In the rows, 128 means zero.
Where one turn sends some rows of the set: a few examples, then the rows asked:
Kuro: [149 141 132 139 111 123 149 120 135 122 142 169 113 127 136 133 108 154
 113 145 132 107 121 141 116 138 132 158 195 135 141 115 142]
buri: [118 109 114 137 155 133 116 138 105 142 168 120 149 139 119 118 121 137
 112 103 111 125 156 110 107 122 157 125 150  91 117 125  96]
Fibu: [110 129 142 108 135 145  88 130 137 125 145 145 141 137  98 107 152 120
 138 124  93 139 131 108 104 145 152 119 161 104 114 112 106]
dima: [123 133 113 105 124 170 113 131 128 117 157  98 135 143 147 122 104 128
 149 118 136 129 120 138  96 151 143  96 110 123 121 119 168]
gil: [100 138 133 143 106  91 167 125 139 130 118 164 126 111 119 136  87 112
 134 115 150 116 160 145 148 110 124 119 167 130 141 113 104]
resi: [119 127 120 119 152 148 130 124 116 124 180 125 173 122 139 118 125 104
 155 126 103 153 138 120 120 145 148  92 113 130 125 117  90]
pubog: [138 135 151 133 111 105 153 124 135 132 115 165 148 121 128 123 133 114
 158 134 138 120 133 141 172 101 129 126 151 140 165 120 114]
vimuv: [134 100 115 145 106 148 101 117 108 130 131 114 143 103 109 143 122 132
 169 146 145 100 114 140 107 125 151  88 112 111 127 114 148]
gotom: [109 132 145 137 128 155 121 133 109 117 133 142 143 120 125 128 120 144
 106 166  95 150 165 131 108 144 140 139 158 111  76 125  87]
tok: [102 126 164 125 140 134 125 153 112 127 150 135 170 112 129 116 107 137
 127 164 121 137 170 137 106 133 149 127 145 101  95 114  80]
mulen: [130 114 130 119 104 148 119 124 128 134 104 118 101  99 115 138 116 140
 172 151 122 117 184 168 132 130 136 118 107 122 123 118 145]
furuz: [118 157 143 145 135 124 193 123 135 101  93 153 155 123 140 138  93 120
 134 118 119 127 124 166 121 112 116  99 139 124 117 107  99]
zuzip: [124 131 114 124 111 184 141 123  98 117 135 116 117 119 117 157 140 136
 156 125 129 129 110 150 106 128 132 115 106 104 151 148 137]
baz: [125 179 132 140 114 122 154  97 161 114 101 151 123 153 122 121  78 120
 121 129 126 122 139 167 108 139 142 120 163 123 101 108 145]
kotu: [159 159 134 161 125 129 144  95 133 111 104 131 147 164 151 122 103 128
 117 126 108 113 123 157 131 102 149 122 149 126 113 125 156]
siro: [119  90  86 118 114 150 121 135 110 123 160 129 111  97 124 142 128 120
 157 121 133 131 137 110 136 146 125 103 125 150 138 120 133]
Mal: [104 128 132 127 110 156 129 133 113 122  99  95 109 120 134 142 107 145
 161 133 128 119 171 161 133 120 125 109 106  98 104 128 157]
Los: [121 152 161 139 117 108 150 134 119 101 132 139 152 116 150 129  74 115
 149 109 110 108  99 148 126 126 123 115 165 111 129  82 114]
mar: [104 121 112 134 135 161  98 112 128 131 167 128 150 143 141 130 143 141
 112 152 131 144 136  94 113 137 147 107 153 145 114 140 132]
kosor: [135 135 132 148 111 119 160 110 156 137  96 173 140 130 129 136 114 153
 111 161 157 108 140 149 110 118 128 118 171 151 127 112 124]

buri turns into vimuv
gotom turns into Mal
gil turns into kosor
Now find these:
mar turns into dima
pubog turns into Kuro

Where one turn sends some rows of the set: a few examples, then the rows asked:
Dusu: [126 127 139 147 122  96 105 110 152 131 145 134 176 112 155 142 105 139
 107 149  97 133 115 130 121 140 107  88 113 118 143 115 129]
Lepe: [143 136 164 152 124 115 150 157 123 128 119 154 134 123 124 146 129 148
 157 135 140 114 127 111 139 128 163 101 117 106 140  92 149]
pibim: [135 138 159 135 149 101 146 129 113 105 143 133 122 118 138 141  88 128
 130 163 138 140  94 140 166 116 113 126 126 133 127 152 139]
Sipe: [126 155 169 145 116 103 130 125 105 120  95 118 127 102 138 138 141 107
  89 119  84 104  88 178 144 106 140 129 114 126 126 121 122]
rugip: [138 135 186 155 131  96 115 121 102 120  94 117 131  98 149 135 154 102
 100 124 103 100  83 160 146 106 132 114 112 120 139 132 124]
bova: [144 124 158 150 126 106 160 148 119 111 116 153 144 116 136 152 136 145
 168 135 131 120 108 119 139 129 164 102 124 101 144 103 141]
mefi: [148  91  95 127 103  83 120 136 142 130 136 131 122  97 111 109 136 117
 124 113  97 148 107 153 111 122 114 151 120 123  98  98 133]
Riv: [156 152 132 153 103  96  52 139 131 110 124 133 132 116 170 128 138 119
 137  97 106 132 148 144 120 129 139 136 136 103 126 160 133]
mezu: [145 132 135 141 147 139  84 151 124 125 127 116 132 137 183 127 128 124
 111 148 113 102 111 170 123 126 151 111 108 139  96 130 159]
Ser: [115 138 119 115 116  87 117 134  94 113 113 143 145 145 135 151 179 107
  95 144 122 122  89 144 132 145 131 101 142 128 140 145 141]
nas: [134 109 124 122  69 109 102 144 134 107 159 136 105 139 161 106 151 103
  99 113 145 137 109 125 143 105 137 114 104 116 125 139 135]
tir: [124 168 148 100 118  89 120 159 165 139 127 139  86 122 134 141 142 117
 138 116 140 130 144 114 144 122 116 135 113  95 136 122 120]
riro: [137 100 101 131 111  80 135 139 124 138 127 131 123 101 121 103 128 125
 120 118  94 147 110 136 102 122 123 145 119 110  97  90 133]
Rus: [118 105 136 125 136 140 122 129 129 159 136 147 133 105 153 128 110 126
 157 135 111 103 123 128 128 136 138 125  75  80 140 147 141]
Muli: [164 157 148 157 108  94  62 143 139 117 151 140 139 111 166 121 143 123
 144 104 124 121 158 144 138 140 131 139 138 121 120 152 117]
Medu: [139 148 178 153 119  97 114 131  98 110  96 112 130  96 146 143 143 110
 103 126  94 100  85 178 156 109 145 119 119 113 124 137 135]
zotad: [175 142 143 105 108 125 132 139 139 144 127 154 154 145  98 153 158 101
 168 116 111 131 128 151 144 126 118 138  89 132 108 137 147]
puni: [168 147 149  99 117 132 123 131 131 140 131 152 166 138  97 145 160  86
 152 107 101 123 128 158 151 120 114 135 103 135 119 141 143]
sapul: [169 104 135  91 117 112 120 158 163 135 120 111 141 145 143 133 138 123
 128 135 108 156  98 166 118 132 122 146 112  96 142 142  96]
Geb: [135 147 141 142 101 135  94 130 132 140 144 138 106 135 120 145 170  85
 109 131  87 121  89 139 105 151 156 124 128 116  89 127 126]
Dif: [161 134 131 119 114 110 102 145 111  96 119 128 109 171 107 135 127 111
 137 136 100 110 124 111 142 131  87 140 124 143 116 125 114]
pim: [142 130 135 110  97 166 137 143 125 129 105 152 137 140 127 137 133 144
 141 125 129 130 102 133 154 137 143 160 159 106 107 143 153]
Rogur: [150 152 130 168  99  84  62 137 142 110 145 124 134 113 169 121 138 126
 133 105 124 129 154 153 134 127 134 143 139 111 123 147 138]
puz: [142 128 164 124 104  96  82 145 160 142 145 116 112 149 136 156  81 121
 121 109  94 106 120 140 145 129 150 126 136 101 135 140 127]
gon: [120  92 157 104 151 107 111 128 109 151  89 124 138 130 133 117 150 138
 158 134 110 109 110 147 121 122 141 150 145 134 121 114 105]
Mina: [123 101  94 115  96  80 118 127 149 130 136 136 130  88 115 117 129 123
 122 115  94 153 109 138 117 116 120 150 130 116 102 104 132]
vilu: [ 95 114 119 152 124 127 128 126 149 159 112 131 113 110 126 111 168 149
 114 126 129 149 126 164 136 146 125 126 131 124 110 145 119]
Kugu: [148 135 153 151 125  92 144 152 130 125 123 158 144 121 140 138 124 146
 171 130 132 130 111 108 131 142 171  91 133 101 134 110 136]
fif: [144 133 141 128 111 122  98 139  77 124 109 164 137 133 101 127 113 134
 110 110 109 121 141 124 147 107 138 114 118 119 126 179 149]
fonav: [165 146 148 101 119 117 123 132 136 146 139 145 158 144  79 159 156 109
 160 129 107 132 125 159 137 132 123 138 102 137  93 135 135]

Dif turns into Rus
sapul turns into pim
Kugu turns into Sipe
Now find these:
bova turns into Medu
Mina turns into fonav
fif turns into Dusu

